500 stands for zero in the data rows.
Some points:
Array([459., 486., 595., 589., 526., 592., 677., 411., 643., 423., 653., 563., 633., 364., 671.,
       264., 701., 545., 644., 594., 402., 481., 564., 493., 409., 515., 466., 346., 606., 429.,
       574., 642.])
Array([437., 562., 404., 651., 501., 452., 666., 526., 483., 365., 528., 499., 415., 508., 564.,
       424., 435., 402., 515., 600., 580., 405., 257., 753., 580., 610., 581., 335., 515., 607.,
       421., 596.])
Array([603., 593., 380., 762., 690., 611., 615., 525., 247., 361., 265., 562., 391., 601., 432.,
       541., 505., 414., 712., 508., 530., 532., 577., 708., 372., 691., 497., 363., 530., 365.,
       462., 451.])
Array([476., 538., 694., 422., 536., 401., 320., 506., 442., 599., 684., 680., 633., 574., 636.,
       467., 652., 680., 705., 531., 607., 612., 569., 696., 613., 606., 614., 479., 384., 636.,
       464., 583.])
Array([327., 341., 608., 474., 470., 663., 444., 522., 397., 433., 419., 472., 504., 590., 623.,
       480., 476., 422., 311., 645., 635., 567., 465., 529., 712., 394., 487., 519., 517., 441.,
       470., 425.])
Array([386., 427., 453., 278., 133., 376., 456., 364., 387., 525., 359., 530., 399., 329., 414.,
       410., 474., 608., 598., 467., 456., 400., 522., 601., 367., 521., 437., 544., 566., 426.,
       220., 539.])
Array([483., 488., 510., 504., 340., 567., 303., 687., 253., 480., 549., 474., 373., 402., 544.,
       572., 417., 496., 525., 467., 427., 589., 801., 599., 522., 505., 526., 392., 374., 424.,
       745., 693.])
Array([476., 645., 513., 470., 340., 489., 471., 396., 486., 513., 312., 601., 454., 852., 591.,
       671., 308., 365., 587., 520., 587., 476., 562., 448., 573., 627., 585., 465., 764., 634.,
       437., 319.])
Array([554., 575., 709., 712., 393., 417., 576., 444., 468., 286., 483., 396., 487., 466., 576.,
       464., 617., 704., 535., 384., 363., 535., 510., 435., 714., 615., 594., 628., 490., 429.,
       527., 600.])
Array([567., 587., 938., 540., 615., 353., 248., 743., 558., 675., 489., 543., 296., 522., 642.,
       686., 363., 383., 408., 639., 415., 391., 652., 399., 146., 431., 457., 400., 393., 395.,
       346., 743.])
Array([318., 773., 522., 397., 460., 358., 674., 506., 609., 454., 622., 349., 119., 521., 399.,
       507., 670., 436., 499., 349., 604., 473., 415., 421., 453., 534., 555., 449., 339., 334.,
       646., 401.])
Array([564., 616., 582., 394., 388., 759., 468., 352., 573., 547., 570., 450., 421., 571., 337.,
       612., 360., 513., 702., 479., 439., 554., 553., 448., 343., 626., 568., 685., 147., 620.,
       365., 452.])
Array([581., 297., 373., 591., 304., 456., 407., 239., 464., 550., 529., 577., 512., 455., 423.,
       419., 636., 418., 296., 531., 325., 326., 612., 404., 484., 603., 477., 281., 476., 581.,
       610., 625.])
Array([669., 348., 371., 564., 526., 368., 633., 333., 569., 570., 551., 389., 370., 617., 670.,
       614., 274., 357., 551., 441., 637., 564., 725., 461., 484., 521., 581., 784., 411., 357.,
       432., 687.])
Array([541., 531., 357., 450., 514., 446., 438., 461., 525., 608., 525., 735., 573., 355., 600.,
       625., 589., 504., 434., 403., 575., 638., 331., 518., 591., 785., 488., 561., 443., 309.,
       470., 325.])
Array([507., 535., 677., 624., 500., 521., 332., 305., 597., 394., 474., 518., 426., 402., 638.,
       535., 748., 312., 690., 386., 593., 455., 516., 371., 605., 327., 480., 387., 605., 874.,
       568., 636.])
Array([429., 482., 417., 545., 423., 382., 539., 513., 598., 517., 471., 782., 434., 556., 316.,
       646., 461., 543., 608., 617., 652., 756., 465., 467., 581., 441., 260., 544., 357., 460.,
       561., 444.])
Array([513., 444., 590., 739., 361., 582., 476., 574., 556., 414., 568., 548., 838., 475., 593.,
       503., 439., 518., 457., 497., 620., 274., 439., 388., 360., 551., 618., 682., 621., 425.,
       677., 626.])
Array([660., 513., 475., 430., 354., 704., 453., 578., 683., 351., 682., 331., 576., 513., 519.,
       672., 566., 669., 576., 652., 356., 539., 448., 673., 500., 537., 367., 539., 639., 501.,
       684., 637.])
Array([610., 555., 474., 659., 528., 640., 301., 524., 533., 492., 805., 484., 435., 287., 367.,
       488., 468., 259., 510., 429., 397., 441., 616., 665., 636., 345., 593., 590., 491., 589.,
       421., 247.])
Array([303., 388., 658., 560., 504., 371., 526., 629., 579., 686., 602., 404., 532., 292., 371.,
       560., 398., 743., 540., 450., 476., 496., 613., 553., 600., 673., 681., 569., 636., 685.,
       585., 420.])
Array([545., 499., 366., 539., 679., 536., 433., 369., 391., 429., 679., 584., 315., 624., 556.,
       393., 396., 751., 403., 503., 639., 654., 406., 190., 329., 413., 631., 522., 573., 538.,
       473., 441.])
Array([565., 225., 457., 487., 443., 452., 518., 579., 549., 463., 627., 587., 460., 629., 402.,
       694., 785., 415., 409., 488., 539., 444., 418., 589., 440., 418., 670., 401., 509., 480.,
       297., 505.])
Array([440., 635., 489., 550., 647., 649., 412., 421., 509., 626., 438., 283., 513., 542., 416.,
       400., 456., 605., 177., 522., 752., 480., 541., 441., 495., 554., 428., 282., 375., 529.,
       356., 565.])
Array([420., 501., 385., 504., 611., 547., 536., 383., 529., 708., 303., 444., 315., 491., 534.,
       697., 553., 598., 466., 692., 419., 533., 431., 479., 658., 667., 685., 549., 561., 488.,
       535., 587.])
Array([508., 654., 579., 622., 477., 442., 734., 322., 497., 448., 661., 561., 573., 462., 475.,
       675., 500., 528., 313., 327., 490., 412., 406., 642., 316., 460., 387., 667., 620., 713.,
       613., 538.])
Array([474., 525., 467., 533., 443., 519., 394., 456., 559., 635., 649., 397., 500., 638., 628.,
       240., 263., 400., 573., 488., 318., 589., 222., 556., 613., 504., 477., 516., 567., 435.,
       519., 467.])
Array([539., 515., 431., 577., 353., 569., 554., 755., 627., 568., 353., 459., 556., 340., 632.,
       323., 392., 456., 542., 390., 686., 608., 506., 478., 325., 374., 551., 354., 453., 569.,
       656., 335.])
Array([559., 617., 549., 507., 414., 708., 570., 387., 460., 512., 524., 710., 475., 498., 622.,
       457., 523., 723., 435., 506., 523., 386., 471., 602., 531., 185., 517., 436., 581., 512.,
       603., 554.])
Array([731., 379., 603., 597., 616., 545., 492., 732., 674., 565., 454., 602., 417., 468., 571.,
       506., 332., 653., 534., 383., 331., 378., 688., 441., 620., 559., 342., 315., 454., 562.,
       464., 648.])
Array([557., 545., 414., 459., 569., 552., 491., 424., 434., 396., 532., 452., 689., 461., 581.,
       517., 509., 511., 431., 429., 605., 511., 618., 444., 479., 502., 534., 446., 591., 479.,
       558., 298.])
Array([375., 340., 487., 246., 473., 559., 540., 365., 428., 629., 369., 296., 512., 750., 429.,
       758., 541., 479., 574., 145., 578., 507., 415., 577., 645., 464., 486., 467., 580., 409.,
       485., 472.])
Array([590., 668., 440., 534., 486., 494., 475., 562., 417., 654., 558., 399., 578., 429., 347.,
       441., 477., 409., 398., 449., 716., 628., 321., 311., 674., 467., 276., 481., 702., 379.,
       304., 634.])
Array([629., 774., 385., 298., 358., 293., 674., 518., 508., 565., 456., 629., 607., 666., 413.,
       442., 413., 403., 448., 634., 416., 525., 588., 525., 701., 361., 742., 449., 412., 482.,
       442., 455.])
Array([541., 296., 605., 490., 628., 391., 613., 374., 639., 464., 417., 432., 446., 385., 408.,
       411., 551., 413., 452., 780., 448., 584., 548., 628., 396., 431., 616., 512., 706., 484.,
       511., 325.])
There is one direction along which these points spread out most. How many in every 100 of the points above lie lower along it than each point below? Answers are rounded to whole numbers. More than half of the points above lie lower than the first one.
Array([623., 447., 617., 573., 653., 502., 453., 844., 250., 733., 363., 555., 481., 550., 465.,
       309., 587., 501., 470., 408., 421., 584., 327., 321., 214., 425., 465., 540., 399., 736.,
       548., 642.]) 80
Array([256., 601., 214., 364., 763., 451., 545., 488., 413., 330., 462., 636., 566., 384., 458.,
       618., 393., 454., 533., 596., 392., 463., 481., 371., 567., 366., 498., 532., 519., 580.,
       561., 594.]) 40
Array([392., 477., 573., 569., 511., 284., 399., 457., 601., 303., 468., 449., 554., 626., 274.,
       517., 354., 565., 659., 475., 458., 476., 447., 407., 613., 469., 450., 400., 524., 363.,
       419., 369.]) 29
Array([590., 544., 468., 566., 464., 461., 556., 396., 394., 707., 448., 359., 671., 591., 623.,
       543., 614., 548., 717., 835., 491., 258., 388., 358., 568., 392., 448., 493., 374., 404.,
       550., 313.]) 49
Array([676., 504., 643., 292., 638., 412., 334., 431., 569., 402., 270., 619., 499., 456., 301.,
       403., 375., 463., 510., 521., 802., 455., 298., 524., 599., 606., 483., 575., 451., 442.,
       745., 471.]) 26
Array([412., 559., 540., 697., 646., 588., 333., 350., 702., 579., 380., 538., 653., 596., 495.,
       431., 621., 608., 502., 397., 300., 500., 714., 705., 366., 341., 531., 483., 559., 435.,
       442., 630.]) 83
Array([380., 487., 253., 426., 427., 480., 272., 718., 457., 424., 402., 391., 490., 685., 563.,
       432., 631., 529., 416., 504., 508., 340., 543., 574., 444., 589., 343., 634., 370., 536.,
       469., 396.]) 40
Array([315., 440., 611., 317., 537., 716., 756., 588., 510., 415., 575., 692., 560., 707., 387.,
       277., 604., 381., 490., 535., 440., 558., 605., 386., 558., 572., 334., 680., 561., 550.,
       601., 381.]) 46
Array([585., 350., 527., 415., 558., 490., 665., 475., 319., 458., 357., 346., 547., 454., 456.,
       569., 364., 494., 529., 585., 479., 607., 337., 501., 488., 560., 331., 525., 348., 618.,
       339., 441.]) 23
